In the rows, 128 means zero.
A state moves one step at a time under one of 6 hidden systems, and each row is a state written as 22 numbers. Each run below is a few steps of one system.
Buk, run 1:
[[109 110 153  94 125 108 107 106 122 148 179 140  95 139  73 104 151  99
   97 194 116  98]
 [120 104 128  92 113  62 114  91 140 155 129 148 122  87 106 121 141 211
  141 153 151 120]
 [124  99 147 194 167 106 105 114 145 155 101 110 171  83 155 103 102 166
  163 138 139 113]
 [111 130 164 164 132 126 175 164 164 147  89  84 137 129 149  94  95 104
   93 152  88  96]
 [173 148 132  97  69 151 183 141 143 112  98 105  91 131 168 112 132 168
  100 106 100 130]
 [170 168 114 174  96 152 100 108  81  86 126 131 109 131 148 127 124 146
  153  70 101 166]
 [108 135  85 165 114 137 102 140  72 124 139 129 138 156  95 120 116  55
  112 136  91 185]
 [146  85 105  66 109 149 117 116 102 145 177 133 105 142  91 102 153  93
   97 183 133 145]]
Ritaf, run 2 (8 x 22):
[[138 100 131 172 126 153 126 101 108 181  95 107 187 114 168  92  74 132
  149 141 118 146]
 [152 111 118 107 177 147 165 173 136 130 109 105 151 106 115  89  59  75
  158 114 136 149]
 [160 144 125  66 168 104 144 152 149  86 134 144  98  98  94 133 111 143
  179  79 163 131]
 [130 155  93 155 117  84  94 133 119  73 129 148  92 110 111 159 172 181
  141  83 130 153]
 [ 97 132  82 170 101 143 105 150 113 100 140 131 122 166 134 170 196 105
   74 137 116 148]
 [ 95 136 156 115 115 176 122 101 127 153 159 146 145 189 143 164 152  79
   96 163 134  86]
 [ 97 135 182 126 117 113 122  63 121 195 123 144 169 136 131 122  82 135
  143 157 123  94]
 [130  78 110 144 146 103 128 123 124 180  97 106 173  81 127  78  76 144
  149 154 132 155]]
Kiza, run 3 (8 x 22):
[[131 111 120 146  80 165 157 114 139 165  87 109 169 140 204 138 133 168
  100 136 125 128]
 [126 171 141 168  96 122 142 112  98 147  85 117 154 132 142 105  55 122
  145  96  78 155]
 [108 150 101  86 138  85 175 183 140 126  96 124 131 124  84 126  75  93
  132 100 120 163]
 [154 107  57 110 147 105 109 156 120  86 134 139 112  93  99 134 150 153
  155  98 161 182]
 [131 148 144 147 147 103  69 110 109  80 180 151  74 123  83 131 171 130
  142 123 125 110]
 [107 109 144 113 135 153 122 138 150 122 170 128 104 163 124 146 194  93
   75 181 138  80]
 [166  93 137 130 104 209 122  87 113 154 143 115 148 146 190 117 149 135
  117 157 137 115]
 [126 156 188 119  95 131 145  70 115 182 109 131 152 138 147 104  65 139
  141 134 100 106]]
Fos, run 4, 8 rows:
[[187  75 127  83 153 190 154 146 142 132 147 100 118 116 147  86 132 107
  124 158 152 119]
 [145 120 156  64 143  77 120 100 140 133 153 151  91  90  79 105 126 170
  158 141 150 103]
 [106 138  91 160 156  54 124 176 134 102  99 123 125  87  86 123 107 138
  146  99 123 168]
 [134 140  93 162 136 153 116 164 143  67 127 130 116 142 163 182 189 139
  120  85 150 134]
 [ 97 195 174 122  86 136 129  92 122 124 139 156 115 186 134 174 137 114
  110 110 105  91]
 [ 88 124 106 124  87 132 155 128 112 187  97 122 179 159 133 125  87  87
   92 158 101 155]
 [177  69 107 125 119 189 105  90  99 160 142 118 155 116 167 100 134 148
  137 157 151 151]
 [173 126 180 125 156 127 106 101 110 119 167 120  83 101  95  63 105 120
  154 144 111 102]]
Nogen, run 5 (8 x 22):
[[163 130 156  56 101 181 134  91 112 133 177 143  96 165 125 126 148 107
  115 150 133 100]
 [100 149 164 109 126  80  84  60 109 153 155 173 128 126  89 142 120 151
  160 136 140 106]
 [ 59 119 111 139 167  81 125 151 137 163 111 137 182 127  88 140  89  79
  136 147 137 140]
 [132  72  84  88 165 156 157 179 170 130 125 117 154 120 143 146 153 113
  116 146 183 131]
 [188 126 123  80 142 122 138 129 148  97 128 134  97  84 137 124 133 195
  174  86 165 127]
 [162 143 125 134 113 105 130 114  88 134 108 118 123  97 107  71  58 136
  165 103  92 173]
 [141 122 116 135 111 202 124 110  78 155 135 124 167 167 148 117  94  60
  127 137 116 160]
 [125 161 149  66 115 170 134 101 125 122 165 164 119 181 130 182 151 101
  127 115 153  99]]
Dola, run 6 (8 x 22):
[[128 170 129 207 107 145  77 100  75  99 138 138 123 155 135 138 134 111
  136  96  91 149]
 [106 171 157 107  82  92 130 116 109 120 149 139  73 157  78 118 135 109
   89 147  78 115]
 [154 104 132  77  83 111 117  63 101 177 140 140 124 110 115  92 116 177
  133 162 128 141]
 [147 132 163 191 150 100  87  90 120 125 118 122 131  82 139  96 103 180
  178 110 119 117]
 [129 142 140 180 117  93 151 174 145 105  98  85  84 109 124  81 125 135
   90 135  72 122]
 [191 121 123  90  71 183 167 124 117 126 122 102  99 137 166  97 135 146
   99 129 107 142]
 [151 179 141 130  93 139 122  84 118 103 115 155 123 137 168 168 132 186
  162  62 136 126]
 [ 85 170  97 174  81  72 112 130  93 119 103 138 127 138 103 144 120 134
  114 105  82 174]]
Nogen, run 7, 8 rows:
[[100 106 153  87 171  81 153 150 193 142 124 128 127 100 110 136 139 150
  126 158 164  74]
 [136  81 113 129 147  86 142 137 160 155  89 111 153  67 140 101 109 192
  149 138 153 136]
 [160 121 103 146 128 157 163 147 131 135  73 103 169 107 179 117  83 150
  157  83 133 164]
 [177 157 111  91  67 179 172 128 107 116 107 120 116 155 162 127 110 130
  118  87 107 163]
 [145 162 117 112  59 145  98  76  67 120 154 157 103 163 118 140 145 137
  123 113 103 159]
 [ 82 164 123 158 126 110  78 109  88 116 160 162 126 165  82 160 135  76
  128 124 110 141]
 [ 82 112 121 128 174 115 111 166 144 116 165 133 117 145  80 144 160  58
  101 168 139 107]
 [134  79 144 116 194 113 114 147 174 118 157 122 109  90 111 117 168 140
  133 163 170  81]]
Fos, run 8 (8 x 22):
[[108 134 138 188 171  84  67 131 125  86 161 138  95 110  88 131 166 130
  139 129 127 109]
 [ 63 150 142 190 162 106 123 170 167 110 116 126 139 144 132 171 153 100
  103 128 123  88]
 [ 87 140 147 137 130 156 145 118 162 156 104 139 186 160 185 189 132 128
  123 120 156  90]
 [140 145 159 100 123 175 152  91 118 168 112 139 179 150 159 133  59 106
  165 107 139 123]
 [174 103 110  59 144 169 151 134 107 145 141 123 138 124 108  90  76  79
  151 132 143 159]
 [160  92  96  67 148 113 100 122 109 115 174 147  96  99  71 108 148 132
  151 144 159 153]
 [105 133 108 161 157  62  74 135 111  92 152 149 100 103  65 131 151 131
  144 123 124 146]
 [ 78 142 109 207 156 114 100 168 142  89 128 128 131 143 129 171 174 103
  105 120 126 121]]
Buk, run 9, 8 rows:
[[132  77 150  91 164 138 138 128 182 147 143 125 133 110 146 131 164 154
  122 170 179  71]
 [101 163 181 156 139  93 134 116 178 123 105 135 130 117 158 159 139 185
  140 109 136  62]
 [103 152 117 148 118 127 173 149 150 146  59 119 181 135 174 157  86 140
  134  88 129 141]
 [172 144 138 113 135 209 170 152 127 115 118 108 138 155 170 121  92  78
  139  96 125 129]
 [147 189 136  97 116 139 140 145 111  72 151 143  73 159  95 141 127  89
  128  82 104 132]
 [129 128  53 102 124 111 104 143  99  96 144 160 121 128  89 163 151 124
  145  96 151 191]
 [119  80 102 144 182 154  73 129 114 125 176 142 148 131 109 141 163  83
  140 159 171 131]
 [ 74 117 160 106 148  97 119 123 161 150 157 145 122 144 101 153 165 112
   98 182 146  70]]
Kiza, run 10:
[[113 153 149  99  56 141 129  71 119 151 138 154 119 173 153 162 164 157
   92 144 118 104]
 [ 98 109 111 155  92 146 119 103  91 189 119 121 178 158 137 114 105  89
   97 175 102 153]
 [157 113 139 109 164 149 152 135 118 154 117 110 155 109 118  76  43  82
  167 126 127 143]
 [140 124 130  68 153  73 155 135 164 129 106 139 124  80 106 125 101 180
  173 103 162 122]
 [ 94 122 102 183 139  57  91 138 144 107 118 135 121  93 116 148 172 188
  126 124 138 132]
 [118 145 140 208 158 145 108 170 132  77 143 108 100 142 133 131 165  86
  104 124 101 107]
 [162 151 140  86 107 200 168 145 141  99 140 123 101 172 163 149 153 101
  104 109 130 105]
 [138 142 113  83  49 150 127  68  90 159 128 155 141 159 149 148 133 161
  118 123 127 155]]
Ritaf, run 11 (8 x 22):
[[133 125 119 143 109  97 100 131 138  83 152 131  67 116 121 139 211 183
   98 134 127 113]
 [110 137 139 187  86 150 120 129 130 117 130 111 108 162 166 142 188 131
   62 154  91 103]
 [118 134 161 116  82 177 164 109 132 173 117 117 150 175 174 131 119 106
   84 161 107  98]
 [153 129 166  95 103 153 147  75 108 184 115 128 157 127 146  92  59 132
  153 136 118 121]
 [161 118 118 119 135 104 136 129 103 142 110 113 131  85  97  64  56 128
  166 117 109 173]
 [167 109  87  94 156 107 138 181 130  85 139 115  84  89  79  91 128 120
  138 117 133 164]
 [149 147 129 115 132 112 117 150 141  58 160 135  52 123 101 140 188 147
  117 109 129 111]
 [102 162 133 157  69 113 116 116 129 105 132 136  91 158 143 164 193 161
   76 132  97 110]]
Dola, run 12:
[[ 98 146 171 151 123  93  94  91  96 150 156 139 114 139  76  94 103  91
  119 168  84 112]
 [146 108 173  87 125  95 140 101 137 166 137 118 103  94  99  64  98 150
  127 174 112  99]
 [171 102 149 143 142 118 141 118 153 139  96 100 132  71 162  82 104 199
  158 122 137 117]
 [153 144 123 196 130 138 152 171 148  91  81  88 118 108 172 112 123 150
  122  88 101 136]
 [154 163 105 119  76 170 169 161 121  92 113 113  97 164 156 139 142 111
   89  95  96 153]
 [142 171 108  77  71 151 125  90  92 116 140 167 120 168 133 174 141 141
  137  87 136 155]
 [ 95 157 109 140 108  77  73  84  82 130 142 174 134 134  85 156 124 140
  154 109 123 159]
 [113 114 132 154 133  82  80 111  89 136 163 130 102 110  60  80 124 105
  120 173  96 142]]

Which system made each run below?
run 13 (2 x 22):
[[146 105 121  17 150 122 153 135 150 135 152 147 115 116  88 131 125 124
  145 137 175 120]
 [148 140 151 168 140  89  72  90 114  95 149 142  92  90 116 116 147 188
  165 107 126 116]]
 => Ritaf
run 14 (2 x 22):
[[128 128 133 152  78 172 150 141 120 132 128  98 110 169 158 114 158  98
   56 163  83 121]
 [152 156 131  98  43 146 122  71  88 133 141 147 100 156 141 133 148 164
  108 122 103 142]]
 => Buk
run 15:
[[ 93 110  59 114 137 141 129 157 117 138 119 144 182 154 121 176 128  83
  125 122 162 177]
 [141 124 127 131 131 180  69  68  83 129 174 163 149 153 138 158 146 114
  158 122 157 135]]
 => Fos
run 16 (2 x 22):
[[187 100  91  90 137 172 174 178 149 107 108 100 122 107 160 113 127 138
  132 106 150 153]
 [176 183 150 121 132 160 131 130 116  65 141 137  87 140 133 139 120 122
  162  59 123 126]]
 => Ritaf
run 17:
[[ 68 106 115 154 108 121 138 142 159 161 106 122 167 150 160 165 169 133
   73 170 135 108]
 [159 127 126 195 134 191 122 126 103 130 109 101 164 134 184 109  94 105
  145 105 111 149]]
 => Kiza
run 18:
[[124 115  51 119 136 126 108 173 106  89 147 137 114 136  87 147 160  90
  116 119 138 186]
 [104 139 121 155 114 127  64  94 101 107 172 164 113 156 113 172 194 132
  115 138 136 121]]
 => Fos
run 19, 2 rows:
[[ 86  93 134 133 115  94 102  79 110 199 130 138 168 123 111 109 114 135
  118 190 126 126]
 [137  61 136 151 179 129 116 135 139 164 136  97 150  88 124  69 108 113
  134 186 137 117]]
 => Ritaf
run 20, 2 rows:
[[144 104  90 205 102 143  68 102  81 116 140 121 127 124 147 116 170 153
  116 139 113 166]
 [ 99 132 135 150 143 157 144 172 132 127 137 105 128 170 116 122 126  33
   81 159  98 116]]
 => Ritaf
run 21, 2 rows:
[[141 132 122 204 141 123 148 185 148  93  89  79 110 104 152  93 124 131
  111 112  91 133]
 [145 131  98 160  78 165 151 164 122 100 112  96 101 154 165 127 166 123
   68 128  90 149]]
 => Buk
run 22, 2 rows:
[[114 117 130  39 143 148 177 141 166 158 128 145 156 148 130 163 117 103
  128 138 173 105]
 [134 124 106  76 125 111 112  85 101 159 126 165 167 113 110 141  85 149
  187 104 165 164]]
 => Fos
run 23, 2 rows:
[[107 143 160 213 106 154 121 116 138 136 107 109 147 153 190 142 147 141
   96 134 101  93]
 [116 130 133 115 104 172 182 136 140 177  89 114 182 160 176 136  86  98
  109 134 123 126]]
 => Ritaf
run 24, 2 rows:
[[133 136  93 161 117 111  68 108  61 108 157 145 113 127  80 112 128 108
  143 118 104 184]
 [ 86 114 104 118 139  97 115 163 126 121 158 132 105 143  63 126 156  67
   85 174 116 135]]
 => Ritaf
run 25:
[[115  76 106  92 121 118 121 127 113 169 157 124 124 131  82  93 138  90
   91 202 122 142]
 [151  93 158  98 124 104 104  81 138 145 161 134  95  91 116  96 159 191
  128 172 141  92]]
 => Buk
run 26:
[[100 174 132 168 100 154 129 125  90 136 118 129 153 181 132 138  90  59
  114 115  82 148]
 [103 131 121  96 100 160 129 128 130 127 162 142 114 184 127 169 188  90
   73 162 132 109]]
 => Nogen
run 27:
[[131  81 100  85 187 125 129 157 170 121 138 139 146  98 124 156 152 144
  156 129 201 121]
 [125 147 149 195 178 125  86 128 144  81 134 137 125 112 149 159 152 151
  166  88 150  97]]
 => Ritaf
run 28:
[[151 117  99 112 147 112 147 139 136 139  83 126 164  84 140 120  77 168
  182  85 157 168]
 [190 150 109 102 143 161 131 151 117  64 143 133  89 121 128 133 131 126
  165  66 141 152]]
 => Fos
run 29 (2 x 22):
[[164 109 142 190 136 154 146 154 151 117  95  77 125 101 185  87 128 155
  117 127 108 115]
 [130 169 139 180  75 145 151 146 123 103 103  99  98 156 161 119 140 125
   79 116  66 125]]
 => Buk
run 30:
[[126 113 175  63 166 136 122  95 138 158 173 153 132 131  97 126 115 101
  153 159 163  81]
 [101 108 147  74 164  86 133 106 149 176 127 151 165 103  99 130  87 141
  167 147 167 106]]
 => Nogen
run 31:
[[179 134 106 113  74 170 132 119  73 115 139 116  95 148 123  88 122 103
  107 126  86 178]
 [145 154 144  79  96 127 139 120  95 120 162 131  75 154  74  95 113  81
  108 142  86 137]]
 => Ritaf
run 32:
[[151 133 168  86 129 108 155  99 124 168 113 124 135 100 109  75  49 135
  162 130 116 123]
 [171 105  97 115 138  87 133 146 121 118 112 111 106  67  98  71  99 168
  154 117 125 172]]
 => Ritaf
run 33, 2 rows:
[[120 110 163 147 203 101  85 128 144 110 170 135 107  98  88 111 140 113
  156 148 150  85]
 [121  99 173 133 191 108 146 148 168 153 123 103 139  93 115  80  84 106
  143 162 133  85]]
 => Nogen
run 34, 2 rows:
[[123  77 143 136 154 146 106 103 107 178 153 117 155 124 107  77 102  79
  126 196 124 122]
 [159  91 171  97 174 135 156 125 165 157 121 109 141  87 141  83  87 141
  160 148 155  88]]
 => Kiza
run 35:
[[191  91  87 143 112 151 123 132  93 123 120  97 118  96 137  66 115 147
  135 129 112 186]
 [175 166 156 156 133 148 114 129 128  59 147 126  68 124 142 128 160 152
  142  83 119 105]]
 => Dola
run 36, 2 rows:
[[170  60 113 133 174 145  83 110 117 133 161 121 134  83 123  92 145 146
  160 158 167 135]
 [152 154 175 127 185 144 146 132 146 118 116 125 145 111 138 117  62 111
  188  84 140 103]]
 => Nogen
run 37 (2 x 22):
[[147 129 164  81 128 151 160 145 170 103 155 122  75 143 135 132 176 128
   93 148 135  70]
 [145 107 115 130  60 160 122  87 115 153 126 123 130 143 181 133 175 183
   88 156 122 130]]
 => Kiza
run 38:
[[135 120 154 166 185 109 153 165 163 130  90  93 145  82 137  89  75 128
  159 117 125 111]
 [134 154 128 126 140  94 167 174 181  89  87 119 108  98 146 148 133 181
  139  75 138 117]]
 => Kiza
run 39:
[[107 126 179 138 143 116 159 145 149 159 118  96 126 128 112  77  84  81
   99 172  88  92]
 [124  82 148 122 116 161 133  92 151 180 128 120 166 134 182 131 151 157
  106 178 152  89]]
 => Nogen
